[-1.80 -2.83  1.55 -0.20 -0.70  2.19 -0.36 -2.18  3.26  0.07 -3.61  1.25
  0.80  0.00 -0.92 -0.49  0.24  1.52 -1.07  0.43  1.93 -0.25  2.68 -2.33
 -2.22 -0.26] : (113)
[-1.80 -3.12 -0.31 -0.96  2.33  0.19 -0.36  3.49  0.37 -2.83  0.99 -0.15
 -6.32 -1.35  0.00  2.44  1.75  1.52 -2.72 -2.05 -0.62  1.89 -0.29 -4.14
  1.42 -1.98] : (44)
[-0.52  4.63  0.43 -1.73  1.87 -0.61 -0.88  2.89 -0.41 -1.62  3.29  0.55
 -5.23 -2.90  1.15 -0.10  2.60 -0.82  0.16  1.81 -0.05 -2.92  0.80 -2.07
 -0.40  1.74] : (173)
[-1.25  1.54  3.03 -0.01 -1.63  2.79  0.42 -3.37  1.16 -0.65 -0.80  0.08
  2.99  1.73 -0.46 -2.63 -1.79 -1.75 -0.25  2.36 -4.02  1.89  8.36 -1.55
 -0.14  1.46] : (168)
[ 2.59  3.94 -0.69 -2.11  3.26  1.19 -3.21  1.70 -0.15 -0.89 -0.03  1.95
 -8.52  0.00 -2.76 -1.85 -1.74 -1.13  1.81 -3.98  1.36 -1.58  1.34 -0.51
  0.90 -2.56] : (118)
[ 2.59  3.94 -0.69 -2.11  3.26  1.19 -3.21  0.21 -0.15 -0.89 -0.03  1.95
 -8.52  0.00 -2.76 -1.85 -1.74 -1.13  1.81 -3.98  1.36 -1.58  1.34 -0.51
  0.90 -2.56] : (121)
[ 1.68 -3.12 -0.31 -0.96  2.33  0.19 -1.66  3.49  0.37 -2.83  0.99 -0.15
 -6.32 -1.35  0.00  2.44  1.75 -0.66 -2.72 -2.05 -0.62  1.89 -0.29 -4.14
  1.42 -1.98] : (130)
[ 0.40  0.88 -1.62  1.52 -0.47 -0.41  2.49 -0.69 -1.73  3.22  0.74 -3.18
  0.25  1.54 -0.23 -0.88 -3.69  0.43  2.02 -0.40 -3.17 -1.85  1.48 -0.51
  1.93 -3.99] : (115)
has: [ 1.52 -1.07  0.43  1.93] -> yes
rev: [ 1.46 -0.14 -1.55  8.36  1.89 -4.02] -> (168)

[ 3.04  6.71 -2.44 -6.26] -> (47)
[ 1.53  6.20 -2.43 -6.27] -> (164)
[-0.58  6.71  3.42  0.54] -> (40)
[3.04 1.42 2.88 2.24] -> (174)
[ 2.14 -1.73  1.54  2.83] -> (161)
[ 3.04  6.71 -2.34 -3.01] -> (123)
[-1.65  6.30  1.35 -2.65] -> (27)
[ 1.61 -3.69 -2.77 -3.42] -> (143)
[-3.69  1.61  3.42  1.56] -> (61)
[ 2.02 -1.08 -0.73  2.83] -> (59)
has: [-1.65  6.31  1.35 -2.65] -> no
q: [ 1.61 -3.69 -2.77 -3.42] -> (143)

[ 0.90  3.71 -5.44 -1.47  1.60  0.72] : (80)
[ 1.10 -0.67  2.27 -1.49  1.05 -4.59] : (149)
[-3.38  2.86  4.50 -0.50 -4.86 -0.37] : (84)
[ 1.07  0.48  7.08  5.98  0.52 -7.51] : (108)
[ 7.70  1.33 -2.51  4.52 -5.59  5.65] : (54)
[ 3.63  7.84 -4.07  1.56 -3.48  1.85] : (93)
[-0.43  2.27 -4.59 -0.67  1.05 -1.49] : (55)
[ 2.87 -7.69  0.85  1.89  0.76  1.42] : (35)
[ 1.09 -2.51  1.33  4.52  5.65 -5.59] : (159)
has: [-4.59 -0.67  1.05 -1.49] -> yes
rev: [-1.49  1.05 -0.67 -4.59  2.27] -> (55)
has: [-2.51  4.52] -> yes
rev: [ 5.65 -5.59  4.52 -2.51  1.33] -> (54)
rev: [-4.07  7.84  3.63] -> (93)

[3.78 0.42 0.68 2.40 2.40] : (102)
[1.57 3.78 0.42 0.66 2.40] : (107)
[-0.50 -0.60  0.34 -7.02 -1.62] : (101)
rev: [2.40 0.66 0.42 3.78] -> (107)
rev: [2.40 0.68 0.42] -> (102)
has: [ 0.33 -7.02] -> no
has: [2.40 0.68] -> no
has: [-0.50 -0.60  0.34 -7.02 -1.62] -> yes

